First come named moves, each a turn or a mirror, each shown by rows before and after it. For each pair of rows after them, which moves, in which order, take the first row to the second? The first pair is done for you.
k_423:
[-20.6  -3.8   0.9   4.6 -13.3  18.9  -6.4  -6.0   8.3  -1.9] -> [ -8.6 -18.9  14.2  -4.7 -11.1  11.2 -11.4   3.6   6.9   4.7]
[  9.8  30.5 -20.1   2.7   9.9 -13.6  15.1  -7.2  -9.4  -3.0] -> [ 25.4   4.2   0.1 -11.4  12.0 -26.4   6.1   7.7 -12.2   6.5]
[ -5.7 -12.4  13.8   0.6  -1.8   4.2  -2.8   7.6  -0.5  -0.9] -> [-15.1   1.1   2.9   7.1  -2.6  12.1   1.6  -0.3   0.6  -5.0]
k_905:
[ -7.3   4.5  19.1  -4.1  10.9   4.8   5.1  22.1 -18.3  -4.5] -> [ -7.8  21.5  -7.3  -4.8  12.0   2.4  14.5  10.1 -20.6  -5.4]
[ -6.2 -28.1   1.4  -4.9 -10.2   9.3 -15.2   0.6  11.2   4.4] -> [ 10.5   9.3   6.3  18.4   7.4 -13.0  -8.0   1.7  20.7 -12.0]
[-24.4 -18.5   6.5  -2.4  10.5   9.2  12.0  -4.8 -24.5   3.4] -> [-12.6   1.7  23.9  14.8  22.0  -5.8  14.1   4.9 -17.5  -7.0]
[  1.9  12.7 -10.6  -7.5   5.0  -3.6  14.7  -2.7 -19.7   7.9] -> [ -2.2  -9.0  13.3 -14.3  -0.1   3.6   3.9  10.5 -19.7  11.4]
k_123:
[-16.4  11.6 -16.3  13.6 -13.5   6.7   3.4 -19.0  -0.8 -18.2] -> [  8.1  17.9 -15.1   4.9   2.1 -18.5  15.4 -11.2 -14.2 -14.0]
[  0.2  14.4 -61.1 -15.4  -0.1   5.5  10.4 -17.7  -5.6  13.3] -> [ 30.4  19.6  15.7  -2.6  34.5 -22.7  20.4  27.5 -20.0   8.9]
[ -5.0  17.4  12.0  23.5   3.5   6.7  -0.8  -0.2  12.9 -17.2] -> [ -6.1  17.6 -22.5  11.6  -4.6   6.5   1.5 -15.4  11.0 -12.6]
[-19.9  -1.0   4.5   4.7  -3.9  16.6   4.4  -0.9  -2.5  -2.6] -> [ -7.6   3.0 -17.0  -8.0  -2.8   3.7  10.7  -7.6 -11.5   3.2]
Pairs:
(two moves a pair)
[ -6.3 -10.9 -20.2  -4.5 -16.8  -6.3 -11.0 -15.0  30.8   4.0] -> [  7.3  -9.6   3.6   2.3  -8.4 -21.1 -16.3  -2.4  36.7  -1.1] : k_423 then k_905
[ 16.8  16.0  -2.4   7.6  14.3 -10.3   9.8  13.9 -12.9  -2.0] -> [  4.3  -7.2  10.5  -2.1   9.7   7.9   7.5  21.7 -21.7   8.2] : k_905 then k_123
[ -0.5   9.9   7.9   4.0   4.1   7.4  10.1  -2.5 -10.5  -4.2] -> [  0.5  -6.4   9.5  -5.2   0.5   7.7   6.5   0.6 -14.1   3.2] : k_905 then k_423
[  2.3   5.3   8.8   1.1  13.5  -2.7  16.5   5.3 -12.3   1.8] -> [-13.9   8.7   4.4  10.9   6.2  13.0  11.1  -0.4  -1.9  -6.3] : k_123 then k_905
[-0.3  5.2 11.5 -1.6  2.2  4.2  2.3  4.9 -6.7  6.1] -> [-0.5  6.1 -4.8 -6.5 -3.0  3.2  3.5 -3.6 -6.9  7.2] : k_123 then k_123
[-30.4  18.6   1.4  24.4   6.0  21.7   8.5  -7.3   4.8 -11.7] -> [  4.5  26.4   4.2  13.0  26.6 -11.4  24.5   4.0 -14.3  -4.6] : k_123 then k_123
[ 5.9 -6.7 32.2 10.9  6.1  0.4 -9.7 19.2  9.0 -6.3] -> [ -4.0   0.5  10.1  18.8  -7.0   6.8 -19.6   0.3  27.4 -13.4] : k_123 then k_905
[13.7 13.5 -3.8 19.5  4.7 -5.6 -9.5 -3.0  5.7  5.5] -> [ 15.9   2.3   6.8  18.2   4.5  -5.2 -12.9   2.0   7.1   4.9] : k_123 then k_423
[  5.8  -8.3   4.4 -11.1   5.8  -8.6   2.8   4.5  -4.7   4.0] -> [ 0.7 13.3 -1.1  6.5  6.4 -7.4  4.8 -2.1  3.8 -7.7] : k_123 then k_905
[-14.3  22.4   1.8  18.6   0.1  14.3   7.4  -3.6  11.0  -9.3] -> [-15.0 -20.6   5.0 -11.2  -9.8  21.7  -3.2   0.9   0.4  10.8] : k_123 then k_905
[-12.4  -1.4 -15.3  -8.0 -13.2  -0.8  -4.7  -9.3  20.2   5.5] -> [-2.5 -1.3 24.0  1.0  2.1 -9.0 -1.6 11.9 15.1  0.7] : k_123 then k_123
[  8.7  -4.2 -14.6  -4.7 -18.2  -7.9 -22.1  -6.8  21.8  -2.5] -> [ 11.9   0.3 -12.1   0.2 -16.4 -11.8 -20.3  -5.9  22.8  -7.0] : k_905 then k_905
[  5.8   1.6 -30.6 -16.3   1.1 -15.0   1.9 -14.6  -6.2   2.0] -> [ 12.2  -6.4  29.2  -4.7  15.9 -17.2  -3.6  13.8  -3.8  -4.0] : k_423 then k_123
[ 14.5  11.4 -28.9 -12.2  17.7 -17.8   5.1 -14.5   8.1 -10.8] -> [-18.2  -5.1 -29.1 -12.4   1.3  21.7   0.4 -21.2   7.4  -6.9] : k_905 then k_423
[ -7.4  -6.1   6.9 -13.6 -11.2   6.7  -8.1  -5.8  -2.8   2.2] -> [  3.8   3.4  -4.9 -17.7  -4.6  -6.2   1.4  -7.3 -12.5   6.0] : k_423 then k_123
[  4.0 -16.6   1.1  -2.9  -1.3   1.8 -16.6 -15.2   0.9   1.5] -> [ 14.8  -0.7  -6.4  -2.6   8.8 -10.2  -4.7 -15.8  -8.5   2.9] : k_423 then k_123
[ 14.3  -6.9  -4.0 -11.5   3.4 -12.0  -1.4  -0.1  -5.8  10.8] -> [ -5.8 -12.2  -3.2  -3.5 -10.5  10.7 -12.5  -6.4   6.3   5.1] : k_123 then k_123
[ -2.6   3.1 -24.1   9.6  -6.3   3.2   2.9  -4.3   7.3   0.9] -> [-10.1  -8.2  -5.2  12.0  -9.4  13.3  -5.0   2.7  13.0  -0.7] : k_905 then k_423
[ -2.2 -10.6 -11.2 -11.5  -6.0  14.5  -4.9  -7.8   4.8  -1.6] -> [  6.1 -10.8  19.2  -5.1   5.4   6.7  -1.0   9.7   1.7  -4.2] : k_123 then k_123
